In the rows, 128 means zero.
Rotation paths and how fast each direction turns (degrees per step)
Each turn is a multiple of 5 degrees from 10 to 175, or 0.
Each row of a path follows its step; steps can be skipped.

step 2: [136 128 122 127 130 129 115 116 127 136 132 124 130 136 134 131 119 128
 136 120 129 132 132 130 115 132 126 121 124 132 130 127 129 133 135 136
 128 126 131 124 123 137 130 141 124 133 121 125 134 119 137 140 136 134
 125 132 114 129 132 134 132 122 127 127 135 120]
step 4: [129 133 128 120 129 131 117 115 136 132 125 131 127 132 144 132 126 124
 138 132 132 128 131 122 120 146 123 134 121 131 134 121 132 135 138 134
 130 127 124 121 129 123 129 139 130 121 122 125 129 137 130 132 128 129
 133 132 116 124 130 120 121 123 124 128 128 120]
step 5: [126 132 133 118 120 130 125 123 129 120 124 127 119 121 127 128 129 122
 120 122 134 134 138 121 120 142 126 135 143 138 139 122 137 123 133 132
 122 128 139 126 136 125 132 130 128 131 131 126 128 133 131 135 122 129
 123 134 135 128 127 136 124 134 135 127 138 124]
step 8: [126 121 129 134 130 137 122 124 130 128 119 133 130 132 123 136 131 145
 132 125 132 123 128 134 139 130 133 131 139 124 134 126 126 117 135 126
 129 130 139 121 122 130 132 133 127 139 125 135 139 128 135 121 132 128
 126 120 112 123 122 131 127 134 128 126 139 131]
step 9: [131 133 131 139 126 129 124 122 129 120 127 137 125 138 138 122 127 133
 120 125 131 122 134 131 137 124 125 125 124 135 138 128 131 124 133 136
 121 137 127 126 131 143 126 127 119 118 134 119 126 127 135 128 139 114
 122 123 119 117 128 134 128 123 123 132 131 131]
step 10: [126 132 127 126 129 129 132 117 134 123 125 133 128 126 134 130 126 141
 136 138 125 132 125 131 128 126 134 114 128 129 137 121 127 121 135 122
 123 122 134 120 130 127 132 125 130 140 133 140 133 132 143 125 138 130
 121 124 124 114 123 137 119 129 123 128 133 117]
step 13: [133 127 125 121 129 124 123 125 132 124 115 120 121 137 120 115 129 122
 135 125 129 137 139 123 130 127 136 128 125 120 140 122 127 133 136 129
 133 125 134 123 119 127 134 121 122 130 121 125 126 141 134 127 125 126
 128 133 114 139 132 131 123 126 137 129 125 129]
step 16: [135 132 134 132 119 120 121 116 125 128 132 132 121 123 132 120 126 125
 132 130 119 118 136 126 131 135 131 135 137 141 136 123 136 119 131 127
 129 129 127 119 124 135 121 124 133 134 122 132 135 128 138 128 129 136
 143 120 129 126 130 131 132 122 122 132 129 134]
step 17: [139 140 137 126 116 123 121 127 126 125 124 123 131 123 133 133 129 136
 130 122 125 130 121 132 121 128 129 125 126 135 134 139 126 123 134 136
 116 137 132 126 132 133 134 136 134 129 119 133 131 137 127 125 119 130
 131 128 113 125 136 138 132 138 123 131 135 125]
[129 128 130 126 126 130 130 129 126 126 128 128 127 129 128 125 129 125
 130 128 126 127 128 125 128 127 127 128 129 129 126 126 126 126 130 132
 130 128 129 127 130 128 130 131 130 126 127 128 127 128 126 128 127 131
 131 127 128 128 128 126 126 128 129 126 132 129]  35
[127 130 125 127 127 127 127 125 129 127 127 131 128 128 130 130 124 129
 129 128 124 128 129 129 126 125 126 128 128 130 129 127 127 127 130 130
 128 133 127 129 130 127 126 128 130 129 128 131 128 126 127 128 128 128
 129 127 129 125 129 128 127 127 125 130 127 129]  55

step 2: [126 133 134 115 124 126 123 128 115 136 128 129 128 129 133 115 132 122
 125 139 138 132 125 119 134 127 132 129 124 131 137 121 130 127 121 130
 138 120 140 120 130 116 120 132 112 127 135 136 127 135 126 129 124 129
 134 111 127 123 129 130 130 127 133 119 116 134]
step 3: [126 123 126 129 127 129 129 128 132 121 131 130 121 122 121 124 131 134
 137 129 125 124 135 134 132 131 126 121 127 125 125 138 118 124 126 136
 124 124 115 126 137 121 151 127 132 129 138 113 138 135 133 116 131 129
 117 137 134 120 132 123 122 120 122 133 131 137]
step 6: [120 128 123 125 128 122 111 127 141 121 129 134 139 122 118 126 130 133
 132 123 132 114 129 130 131 138 125 130 125 135 117 128 131 113 127 135
 126 125 125 132 136 125 129 124 120 138 130 121 136 133 139 116 135 122
 118 130 126 124 126 126 132 138 135 133 128 137]
step 8: [118 125 126 134 118 134 127 132 122 123 119 124 127 144 126 126 129 136
 118 137 129 134 124 134 109 127 133 129 122 123 118 125 130 138 125 121
 131 126 121 122 134 125 121 126 130 130 122 133 138 121 125 137 126 124
 137 126 140 136 121 117 125 128 128 119 117 132]
step 10: [128 124 131 130 114 118 138 125 133 126 135 134 130 133 128 127 121 129
 122 113 138 131 125 127 134 122 135 137 130 131 141 127 125 127 129 134
 119 135 132 134 127 117 138 129 144 136 126 125 120 120 130 125 118 143
 128 126 123 132 123 131 127 131 115 139 128 129]
step 11: [131 125 127 122 122 136 123 130 122 142 115 128 130 146 132 131 121 124
 130 125 125 131 129 136 116 127 130 131 133 125 125 132 135 122 127 113
 135 115 134 115 130 134 130 132 120 117 121 129 131 123 133 138 123 117
 128 127 139 122 130 125 126 119 129 129 123 135]
step 13: [131 118 129 139 133 106 134 118 123 134 137 127 129 121 130 135 122 122
 134 123 132 121 129 130 134 119 141 133 124 129 134 127 130 131 127 137
 123 122 117 120 122 127 138 129 138 133 129 134 131 126 135 127 116 135
 126 124 130 127 128 121 141 141 133 130 131 128]
step 15: [127 130 121 143 122 137 130 141 122 129 129 134 132 126 116 123 134 137
 140 133 127 111 123 125 130 137 122 133 126 123 138 126 131 128 136 128
 122 142 128 132 131 134 132 121 113 126 140 124 134 132 130 133 131 125
 126 131 130 135 133 121 118 127 130 122 129 130]
step 17: [130 135 128 113 129 124 134 131 120 126 131 122 120 144 135 131 135 129
 121 137 127 134 128 123 125 138 138 133 125 134 117 131 130 128 136 136
 129 127 128 128 129 134 124 124 131 132 127 125 113 115 130 127 125 121
 125 147 134 138 118 121 130 129 129 138 132 126]
[129 128 128 129 129 123 128 128 131 126 128 129 131 131 128 128 126 128
 129 130 126 130 128 127 129 126 132 128 128 126 127 131 126 129 129 128
 125 125 130 130 127 131 129 128 128 128 128 130 125 129 129 129 128 131
 127 130 128 127 127 129 127 128 127 126 127 128]  115
[129 130 128 130 128 126 130 125 129 126 126 126 129 128 128 126 129 128
 128 125 130 125 129 124 129 126 129 128 129 128 129 129 128 129 127 128
 129 128 128 126 123 126 127 127 130 126 126 126 128 125 126 128 128 127
 129 129 129 127 131 128 127 130 128 130 127 126]  120
[129 127 127 130 129 129 127 128 127 125 129 130 131 128 126 128 127 129
 127 131 129 129 125 131 126 125 128 128 127 127 129 128 127 129 130 129
 131 127 126 124 126 128 130 129 128 130 130 127 131 126 130 127 125 127
 127 128 126 130 129 130 126 128 127 129 129 126]  145
[128 126 128 128 131 128 128 127 128 129 132 128 127 129 128 124 129 128
 125 128 130 127 130 125 127 130 130 128 129 131 128 126 127 127 129 129
 128 125 127 126 127 129 128 126 130 128 130 126 126 130 130 126 128 130
 128 127 128 127 125 131 129 131 129 127 128 129]  100
[127 128 128 126 128 131 128 128 130 127 127 127 125 128 130 126 130 130
 128 129 129 131 128 130 130 127 130 128 131 126 128 128 127 129 131 127
 129 132 129 128 127 124 129 128 130 128 128 127 127 130 126 128 128 130
 126 131 130 128 128 129 126 130 129 127 131 128]  155
[128 132 128 128 130 127 126 126 126 128 127 129 126 129 127 129 126 129
 127 126 130 127 127 128 131 128 126 129 128 126 126 128 127 128 131 127
 126 130 130 127 127 126 130 125 125 127 127 128 127 129 130 129 127 127
 127 125 126 126 124 128 127 130 125 128 127 128]  85
[128 128 125 126 126 127 129 127 130 131 129 129 125 131 130 127 129 128
 127 129 129 130 128 128 128 125 127 128 130 130 126 129 126 131 127 126
 126 127 126 126 129 128 130 127 128 130 127 128 131 128 129 128 128 128
 127 125 125 128 130 125 127 128 132 128 126 128]  130

step 0: [132 133 131 127 133 114 128 131 124 119 117 130 125 121 121 126 128 141
 135 122 122 122 134 126 135 124 128 116 125 126 130 137 120 120 128 129
 114 133 121 116 126 129 129 142 128 127 124 128 136 125 123 135 128 128
 118 121 129 122 118 113 125 126 127 130 120 134]
step 1: [142 131 123 133 129 115 138 119 126 123 127 144 122 128 120 124 130 141
 140 122 121 131 121 131 132 127 131 125 120 130 124 127 116 131 122 136
 126 121 141 123 135 126 128 123 126 124 124 120 129 128 121 126 118 129
 129 128 130 120 135 119 128 130 127 138 130 123]
step 3: [136 125 122 135 135 126 132 125 121 135 134 116 126 123 139 125 129 121
 133 127 135 124 126 132 131 121 131 127 120 133 127 119 125 118 128 126
 127 135 129 132 129 123 132 121 122 125 122 120 121 127 128 123 123 132
 132 140 141 137 116 119 133 115 114 135 128 117]
step 4: [119 124 133 123 118 122 125 123 120 132 141 129 129 125 138 131 125 134
 132 115 140 133 128 135 135 124 114 131 127 126 123 130 123 135 133 122
 123 134 122 133 126 127 136 114 123 124 124 131 126 124 129 130 138 143
 134 132 130 135 125 123 122 125 121 132 120 126]
step 6: [130 135 137 113 128 133 137 123 132 130 130 125 140 131 128 122 122 131
 136 122 131 130 125 121 133 129 133 119 137 140 130 136 131 131 124 123
 129 137 132 134 136 126 124 126 118 121 132 123 139 119 124 118 142 127
 140 129 127 121 123 128 130 134 130 117 129 122]
step 9: [123 126 127 124 116 121 116 115 132 133 120 124 131 122 139 120 125 123
 131 130 133 136 124 129 120 144 120 125 126 118 136 129 135 117 123 134
 130 125 123 131 122 126 122 134 126 116 134 127 130 137 120 128 122 125
 125 131 121 132 123 137 134 127 125 127 118 122]
step 11: [125 128 126 119 129 127 128 128 139 139 129 129 133 130 132 126 131 141
 126 124 122 131 121 127 118 128 124 115 140 127 130 118 117 122 127 134
 137 125 124 131 134 136 128 141 133 136 142 131 124 127 138 139 125 131
 128 123 132 135 126 133 125 119 138 117 131 131]
step 15: [134 125 125 132 119 129 125 129 127 129 121 122 129 141 133 137 128 127
 123 125 119 123 125 136 123 147 130 125 119 139 124 128 116 135 131 124
 121 128 120 128 125 126 124 128 138 137 130 122 136 123 131 130 135 136
 123 116 120 125 130 134 129 132 117 138 134 120]
step 16: [134 120 120 132 114 127 125 141 134 129 119 128 125 136 116 134 128 131
 126 124 129 128 133 137 136 120 133 121 114 122 126 126 124 129 123 115
 132 125 124 135 129 133 123 138 130 127 126 130 136 142 134 131 134 130
 128 119 121 130 131 120 126 130 118 123 138 134]
[128 128 130 131 127 128 129 128 127 126 130 128 128 126 127 128 129 128
 130 126 128 126 130 127 130 127 128 128 123 126 127 128 128 129 126 128
 126 129 126 131 131 131 129 128 129 127 128 126 127 125 130 126 130 130
 130 126 127 129 130 127 130 126 127 129 130 126]  25
[129 132 129 127 127 127 127 129 128 128 130 128 128 129 128 130 127 126
 130 129 128 127 128 127 126 131 126 132 127 129 128 127 131 128 129 129
 127 128 126 126 131 126 129 126 129 130 128 127 127 132 127 126 124 128
 126 128 129 132 127 126 128 129 127 126 129 126]  65
[126 127 128 130 131 129 130 127 128 130 126 128 131 129 127 129 130 127
 129 127 128 131 127 129 128 130 128 128 128 126 128 127 131 127 125 130
 127 127 126 128 126 125 128 129 132 129 130 130 130 127 129 127 128 129
 129 128 127 131 129 130 129 129 130 124 129 128]  20

step 0: [133 125 130 131 131 123 119 129 129 135 121 128 139 130 134 122 137 128
 139 124 141 136 128 137 127 118 122 135 120 134 120 135 128 140 130 122
 130 116 124 122 135 128 123 127 126 131 132 129 133 127 122 130 123 112
 135 138 122 119 129 128 131 117 143 126 123 118]
step 2: [131 123 144 127 141 133 131 117 117 121 122 136 130 118 136 128 126 119
 122 124 129 140 135 125 127 127 129 130 114 134 120 121 119 125 124 121
 119 142 119 125 127 134 134 125 130 130 124 125 135 133 135 131 139 124
 128 127 130 130 124 122 127 126 116 122 130 130]
step 3: [118 123 128 124 131 135 131 130 117 125 122 128 141 124 128 117 138 129
 125 126 145 131 133 121 128 136 130 128 124 141 128 116 129 128 142 121
 124 123 116 120 124 137 133 129 127 128 126 139 133 131 124 135 138 122
 122 130 126 130 121 117 138 125 122 130 125 136]
step 5: [140 127 131 131 127 130 138 128 121 137 121 128 125 121 136 132 117 124
 128 122 129 128 131 118 125 122 127 128 123 132 137 125 129 143 134 126
 130 133 121 130 130 134 145 131 126 132 126 115 126 113 130 121 115 118
 138 123 128 124 127 120 135 126 138 125 136 124]
step 8: [119 122 135 125 135 136 122 141 127 137 126 128 127 128 135 127 123 121
 145 121 122 137 118 123 118 130 125 138 130 134 124 130 135 134 117 117
 128 133 122 131 115 137 133 134 125 130 136 122 122 127 123 131 136 119
 125 133 131 126 130 124 137 123 131 130 120 132]
step 10: [139 132 136 134 135 137 134 123 125 130 118 128 141 127 131 122 142 120
 126 126 136 123 143 125 131 139 140 130 122 126 132 124 138 126 128 125
 127 122 129 125 137 126 132 125 115 127 132 127 127 129 126 123 132 116
 132 128 121 122 112 115 130 129 128 125 118 129]
step 12: [127 137 127 132 135 124 126 128 116 136 119 126 133 125 129 113 127 126
 132 131 132 135 132 115 124 127 119 136 120 142 129 125 118 146 124 126
 138 132 118 135 119 132 129 132 134 130 117 128 125 123 131 130 122 120
 133 143 134 127 131 129 133 125 129 122 132 132]
step 13: [133 121 135 113 135 126 126 120 122 130 124 136 133 121 141 123 128 135
 134 136 136 131 136 116 127 136 126 126 111 127 133 134 125 140 128 121
 130 136 130 122 121 140 125 137 131 132 125 121 132 137 133 122 119 125
 121 136 131 122 123 119 126 128 129 129 127 133]
step 17: [136 125 127 128 133 135 135 126 127 135 121 134 131 129 130 130 121 119
 118 117 133 119 120 117 126 132 132 134 117 131 132 133 137 143 121 125
 133 134 129 125 136 140 131 127 128 121 136 126 122 136 128 130 132 123
 127 140 120 122 119 114 119 117 135 124 127 130]
[129 129 125 129 126 127 127 129 127 127 129 127 127 127 129 129 128 128
 131 129 126 125 127 130 127 130 126 131 124 129 128 128 127 128 129 131
 128 131 132 127 126 131 130 128 127 129 130 123 129 127 127 127 128 127
 128 131 126 127 126 127 126 127 129 128 131 128]  90
[128 130 126 127 128 127 126 128 128 127 126 127 128 128 127 126 124 129
 129 128 127 131 127 127 124 129 125 129 130 128 126 129 128 130 131 127
 131 125 127 129 128 128 127 129 130 128 131 127 128 130 124 129 126 128
 128 129 130 127 128 129 130 124 129 128 126 130]  90
[130 128 127 131 132 128 129 131 127 124 128 128 130 129 132 126 131 128
 129 128 128 127 130 128 128 127 127 130 127 125 127 130 125 130 130 127
 127 129 128 131 129 127 130 128 128 128 127 129 128 129 126 131 127 130
 125 128 129 128 127 130 129 130 127 128 127 128]  35
[127 125 129 128 131 127 126 130 129 129 130 128 128 127 129 130 128 129
 131 125 130 128 131 129 126 129 126 124 127 127 125 128 128 128 127 128
 129 129 128 128 126 128 125 128 129 126 127 128 129 126 127 124 125 129
 130 130 129 127 130 130 126 129 129 127 128 127]  55
[129 126 128 131 125 126 126 128 127 129 127 128 128 128 128 127 128 130
 126 130 127 128 127 128 129 127 130 126 126 129 128 133 127 130 125 125
 127 127 129 129 127 128 128 129 129 131 127 129 128 129 127 128 125 125
 129 128 127 126 131 129 125 128 128 126 129 130]  60
[126 128 128 129 128 127 128 129 128 130 129 128 129 129 128 129 126 128
 129 128 132 125 127 130 126 132 130 127 127 128 130 131 126 128 131 128
 124 127 127 127 130 127 126 124 128 129 128 130 128 128 130 129 128 127
 128 129 127 127 127 128 128 126 126 129 124 127]  100

step 0: [127 120 127 139 130 118 134 121 120 126 126 135 122 124 129 128 127 133
 124 136 134 109 122 136 124 136 127 129 121 135 122 127 125 130 124 140
 124 134 127 144 130 132 115 116 120 136 132 128 125 134 125 127 117 120
 129 123 124 131 123 135 129 124 134 133 121 127]
step 3: [130 131 121 129 138 127 139 129 131 132 123 137 136 111 133 127 129 135
 132 130 133 132 119 133 119 132 128 114 122 130 125 125 120 134 126 143
 128 125 130 119 127 144 124 125 121 125 127 125 126 131 125 133 120 127
 131 126 118 129 134 145 127 124 132 131 129 127]
step 4: [124 123 126 128 130 123 137 130 123 137 125 124 132 114 124 128 141 122
 128 128 126 110 123 124 122 135 120 120 121 129 118 128 126 144 126 136
 127 128 127 129 130 127 117 119 115 130 133 128 125 132 136 129 134 126
 116 134 116 127 138 131 123 130 134 126 132 130]
step 5: [112 129 135 129 127 125 130 132 132 131 131 119 133 127 132 129 139 131
 125 132 138 124 118 133 124 142 127 127 136 132 131 115 135 137 125 134
 122 122 138 137 121 123 118 123 120 126 129 125 130 123 134 127 125 120
 123 129 118 124 137 129 140 132 128 131 117 133]
step 7: [135 131 133 123 126 120 136 128 122 127 115 135 134 116 134 134 131 134
 137 136 127 123 132 143 125 132 125 120 121 134 127 115 132 135 120 139
 129 120 127 129 122 134 121 126 118 129 119 135 130 138 125 122 130 120
 131 131 129 122 120 127 127 134 135 120 137 132]
step 8: [137 132 121 120 130 126 126 131 129 141 114 130 134 119 131 121 130 122
 126 132 129 127 122 139 130 136 120 119 124 130 125 120 128 125 122 137
 132 124 132 129 119 125 114 127 121 125 131 125 130 122 121 120 134 133
 107 131 119 130 129 129 138 137 132 125 125 130]
step 11: [135 123 132 122 119 122 141 128 119 131 113 132 125 123 130 129 132 142
 123 133 137 118 131 138 128 126 134 134 130 131 123 124 126 128 114 136
 123 133 125 127 126 116 122 129 116 132 130 130 119 130 130 120 129 120
 116 126 123 129 133 129 139 118 133 126 131 125]
step 13: [126 135 120 134 121 128 126 125 133 132 128 139 128 119 129 128 131 123
 141 137 128 127 129 133 134 147 141 127 131 134 128 124 118 131 127 135
 133 128 124 128 133 122 117 119 125 133 132 132 123 134 130 113 124 135
 115 139 136 129 128 135 125 126 120 130 132 136]
step 14: [127 132 132 125 126 128 131 127 131 128 127 146 122 118 124 123 137 131
 129 128 137 132 115 133 124 140 130 123 123 124 120 120 121 136 119 146
 130 130 132 132 124 124 126 119 127 125 131 137 123 130 124 117 119 126
 133 128 134 136 120 134 138 120 136 132 128 124]
[131 128 126 126 126 126 127 128 128 129 127 128 130 125 128 129 128 126
 129 127 123 132 127 128 127 131 130 128 128 127 128 128 129 129 130 128
 129 129 128 126 127 130 127 128 129 127 128 129 127 128 124 127 126 130
 127 125 127 126 128 127 128 128 125 128 131 127]  70
[125 129 131 129 129 129 127 126 125 129 131 129 128 128 129 129 128 129
 127 126 128 130 132 128 127 130 126 128 128 127 127 125 128 127 128 129
 128 128 130 128 128 128 128 127 126 126 130 129 127 128 130 127 130 128
 126 127 128 126 122 130 127 129 126 129 129 127]  45
[131 128 129 129 125 129 128 127 129 128 128 126 130 128 128 129 129 128
 127 129 129 126 126 125 129 133 127 126 128 128 131 127 127 126 127 127
 128 130 128 125 128 127 130 127 126 126 127 128 128 127 130 126 127 129
 128 130 129 126 127 124 132 127 128 127 127 129]  125

step 1: [122 135 118 124 131 129 126 125 123 125 124 115 122 135 139 133 130 130
 126 135 123 115 128 122 115 121 125 135 144 127 121 118 128 124 136 124
 127 128 126 119 135 131 131 126 119 121 134 126 123 125 127 128 128 128
 128 129 139 129 116 125 137 137 116 137 115 134]
step 3: [123 121 144 134 125 131 132 138 122 117 130 122 133 126 139 137 135 128
 132 122 137 138 127 127 126 117 129 121 125 133 135 130 143 116 137 131
 125 136 130 119 126 127 130 132 128 125 123 121 138 127 120 126 125 128
 131 125 117 134 141 119 128 128 125 124 131 118]
step 4: [128 146 128 132 130 121 128 129 133 126 145 124 123 131 125 136 134 122
 129 132 130 129 119 138 124 123 130 130 136 129 125 126 139 129 117 119
 132 139 132 134 122 131 130 134 135 126 128 131 131 129 138 121 143 124
 126 136 118 142 127 121 141 129 127 131 133 124]
step 5: [125 134 124 122 114 124 125 142 114 125 128 129 127 127 124 135 131 129
 129 124 119 123 115 130 129 125 125 123 127 131 127 127 111 133 132 128
 130 135 131 140 123 127 128 127 142 140 133 136 132 119 128 132 128 137
 134 126 130 121 115 131 139 120 131 132 138 123]
step 6: [121 122 122 127 131 133 145 127 131 121 140 119 135 133 132 134 122 139
 140 131 121 132 122 121 144 124 130 130 140 120 121 125 124 128 140 127
 119 127 131 127 122 137 126 132 126 134 127 122 130 128 134 123 126 133
 134 114 140 121 130 133 127 122 136 132 122 127]
step 7: [117 131 120 122 127 131 130 123 130 129 131 132 127 138 124 130 144 127
 117 135 141 133 126 124 134 134 128 121 121 127 131 132 123 130 132 125
 120 122 120 127 117 124 127 137 125 128 122 119 119 127 134 133 140 115
 134 138 132 131 139 139 131 130 136 125 114 121]
step 9: [138 135 122 138 135 114 128 128 126 118 126 125 122 131 114 125 135 118
 136 129 124 129 111 121 137 128 118 137 130 132 120 128 135 122 126 136
 133 134 133 131 132 136 125 124 119 134 118 125 128 129 125 116 123 128
 127 134 137 129 129 132 122 131 114 125 128 130]
step 11: [119 114 139 135 133 124 126 125 127 129 132 126 127 134 124 135 126 133
 134 136 129 124 136 125 122 119 133 124 150 130 129 117 131 126 130 130
 126 134 126 133 119 123 131 120 122 129 123 132 129 122 131 144 138 124
 115 122 127 133 133 134 128 129 127 146 132 131]
step 17: [132 135 130 120 120 136 142 129 117 124 136 115 122 134 121 126 133 139
 129 140 133 120 122 122 129 127 137 138 134 124 111 123 123 127 132 127
 127 121 129 121 127 133 130 138 117 140 134 122 122 124 127 126 123 138
 134 131 130 125 134 135 130 126 131 127 121 122]
[129 128 128 127 127 125 126 130 128 131 127 131 128 127 127 131 127 128
 125 127 128 127 130 129 127 129 127 125 125 126 127 129 129 129 127 130
 127 127 129 126 126 126 125 130 132 129 128 128 129 127 129 130 126 127
 128 129 130 128 127 131 130 126 128 128 128 129]  135
